Each row is where one point has got to under a steady rotation. How many ticks took it there?
The counts run from 0 to 92.
[162 159 107 127 111 156 122 144 157 123  72 129 179 129 106 142 159]
73
[120 155 146 118 160 134 161  93 107 129 103 140 172 162 153 106 170]
7
[143 109 115 160 157 118 132 128 162 152 119  82 141  89 116  75 148]
43
[137 154 132 154 100 132 130 134 114 128  45 117 127 118 137 153 149]
79
[169  97 148 166 162 136  93 155 152 136  86 133 140 120 146 114 159]
59
[134 139 105 114 137 143 179  93 145 145 132  93 147 112 191 138 158]
22
[146 150 173 142 120 157  84 135 151 122  85 138 162 112 135 119 155]
67
[110 176 115 137 128 120 160  93 154 120 107 115 125 148 169  97 170]
14
[124 156 132 130  99 165 134 129 126 116  75 117 136 110 146 193 154]
82
[172 165 111 148 108 131 119 129 156 112  52 127 142 129 154 132 143]
76
[149  97 154 157 124 133 112 144 163 153 116 102 132  68 166 107 143]
50
[134 116 114 122 168 159 127 117 172 130 159  83 158  83 136 111 159]
39
[112 117 107 140 163 148 149 113 162 130 139  89  95 117 170 130 184]
30
[116 148 106 110 122 141 181  96 146 142 136 103 148 110 177 146 163]
21
[147 153 134 125 133 160 119 107 109  98  76 109 150 115 172 178 140]
85
[130 159 128 154  97 146 139 143 116 131  52 116 126 111 128 163 149]
80
[155 110 120 139 170 137 124 111 167 132 141  83 150  94 142  80 149]
41
[106 153 110 113 115 146 192 102 147 152 133 105 148 113 162 142 170]
20
[147  92 159 155 134 136 120 146 139 173 102 116 155  68 139 120 144]
52
[133 154 129 128 105 163 129 121 125 109  79 119 137 109 156 192 155]
83
[146  80 138 142 142 158 125 163 145 164 110 121 161  83 120 140 159]
54
[173 163 107 140 106 146 117 141 162 105  68 130 154 131 135 139 153]
75
[147 112 114 132 177 146 126 112 166 126 156  83 154  88 140 100 153]
40
[131 106 116 154 129 141 137 157 185 151 124  99 123  79 112 106 159]
46
[111 170 124 136 122 115 170  92 138 126 101 111 124 135 166  90 167]
15
[108 158 104 123 151 144 182 111 133 127 110 136 162 165 124 116 182]
10
[156 151 165 142 122 151 100 128 128 138  69 125 185 108 120 119 146]
69
[ 95 164 124 137 113 125 183  98 124 152 102  98 134 122 144 112 170]
17
[ 98 157 116 117 111 142 193 105 134 156 124 106 143 113 151 133 168]
19
[144 148 127 136 154 151 127  97  83 108  68  98 150 124 143 167 137]
87
[135 123 100 134 164 124 176 101 112 159 117  83 131 125 163 126 154]
25
[122 118  93 145 167 130 181 103 116 163 119  78 122 123 152 130 160]
26
[137 107 112 165 155 129 136 143 160 160 119  88 131  86  96  83 152]
44
[109 118 137 148 166 139 137 108 149 130 140  80 100 108 175 111 168]
32
[154 153 122 128 118 165 118 144 141 135  70 129 183 123  98 138 160]
72
[107 121 127 125 161 167 142 120 149 147 158  82 146  89 119 116 165]
37
[102 115 137 131 164 172 145 116 135 153 152  77 138  85 118 113 167]
36
[ 99 120 154 147 166 145 145 100 126 146 138  67 117  84 148 104 161]
34
[120 149 152 119 155 139 149 101 110 133 106 152 167 160 169 113 172]
6
[129 133 163 150 129 169 101 163 161 124  88 137 136 122 103 134 182]
64
[171  95 139 152 167 146  96 155 165 130  97 130 145 118 151 126 163]
58
[160 164 124 160 100 126 120 128 139 119  46 122 133 126 150 134 145]
77
[150 110 119 150 169 126 123 122 159 144 130  79 146  91 129  75 145]
42
[136 117 160 166 144 156 102 165 140 143  75 130 133 123 102 119 173]
62
[128 142 101 136 162 159 135 117  94 102  75 100 132 127 112 170 145]
89
[ 99 144 151 115 134 152 161 122 138 124 124 174 155 153 163 139 186]
3
[ 92 133 149 136 123 143 171 142 117 135 101 179 139 150 149 134 182]
1
[169 154 106 130 112 152 116 142 165 110  70 130 165 133 128 147 154]
74
[133 151 109 135 160 157 131 107  82 107  69  95 147 125 121 165 138]
88
[129 162 124 143  91 159 138 133 124 129  64 117 130 112 134 180 153]
81
[138 145 172 140 122 168  89 143 168 122  87 137 154 110 137 123 170]
66
[155 154 175 139 123 156  89 131 140 122  77 131 177 108 132 114 154]
68
[139 156 129 124 118 164 123 113 119 107  78 114 139 109 174 188 139]
84
[101 115 144 143 164 155 144 112 127 158 148  77 125  85 124 108 164]
35
[130 110 107 162 136 130 138 154 175 155 122  94 125  84  96  92 160]
45
[109 155 123 121 161 137 173 110 120 136 101 135 168 163 119 110 183]
9
[ 99 170 128 140 118 116 177  90 125 143  97 109 130 129 159  94 162]
16
[161 104 154 164 165 139  94 158 145 137  75 126 135 122 132 108 165]
60
[144 128 107 126 162 125 167  91 122 154 116  85 139 120 182 129 152]
24
[114 165 101 117 145 138 170 114 152 123 111 135 150 165 132 115 189]
11
[132 140 159 139 123 170  90 157 168 117  92 145 146 117 121 130 172]
65
[148 162 128 157 112 125 126 132 126 122  43 120 131 120 144 142 143]
78
[151 153 136 132 120 156 119 141 131 142  66 121 190 120  98 132 154]
71
[118 115  91 138 166 136 175 118 129 158 122  85 111 129 138 140 174]
27
[109 122 124 148 164 146 140 107 158 128 138  88  88 110 175 122 178]
31
[111 113  95 139 167 143 173 122 143 146 134  82 106 125 144 142 180]
28
[150 149 150 142 126 152 113 132 116 138  66 125 190 116 105 121 152]
70
[148 148 131 133 142 156 120 104  95 109  69  99 146 113 162 173 134]
86
[168  87 134 143 151 154 102 163 171 136 107 136 152 110 152 134 161]
57
[121 150  87 137 159 165 126 117 128  78  89 102 119 130 116 168 146]
91
[ 95 135 152 144 136 127 170 144 114 147  91 181 129 146 143 126 179]
0
[126 156  90 139 154 160 120 106 131  72  92 102 111 123 130 156 145]
92
[138 105 125 149 119 138 125 149 186 148 127 112 129  69 150 112 154]
48
[132 108 116 155 118 140 134 161 190 145 128 111 120  78 129 106 160]
47
[112 144 155 111 135 149 156 114 139 118 121 170 155 156 175 130 182]
4
[147  85 142 148 140 150 128 160 134 169 106 117 160  74 127 125 149]
53
[118 159 139 118 162 132 167 100 107 135  97 136 171 162 134 104 177]
8
[144 111 157 172 159 146  93 164 139 139  72 127 131 120 118 115 170]
61
[152  92 160 152 131 133 123 139 146 163 108 115 144  69 150 103 142]
51
[121 146 157 114 151 141 149 103 121 118 120 163 163 155 177 118 172]
5
[127 133 154 158 134 161  98 168 152 133  83 140 138 122 100 127 176]
63
[149  83 136 140 146 163 114 165 156 158 112 127 164  92 126 145 161]
55
[108 116  94 141 162 145 161 120 156 142 135  87 103 122 156 136 184]
29
[144 130 107 117 149 129 173  87 129 147 128  91 148 117 192 129 154]
23
[124 150  95 136 158 167 130 121 115  92  82 102 129 132 112 173 151]
90
[113 174 102 122 139 132 171 105 160 115 116 132 142 157 152 110 186]
12
[ 91 165 115 126 109 137 195  98 130 155 112 100 137 115 143 124 172]
18
[114 178 110 126 133 122 170 101 163 117 107 126 132 155 163  99 175]
13
[159  84 130 138 148 165 108 164 165 142 113 127 162 104 137 145 161]
56
[109 120 150 148 164 140 133 103 128 142 141  74 104  98 163 103 168]
33
[144 103 144 150 123 132 118 148 180 149 119 118 126  64 155 106 151]
49
[116 112 119 121 161 166 135 113 163 137 164  89 149  81 125 116 161]
38
[ 94 138 155 122 126 149 164 137 132 133 113 182 145 146 158 140 184]
2
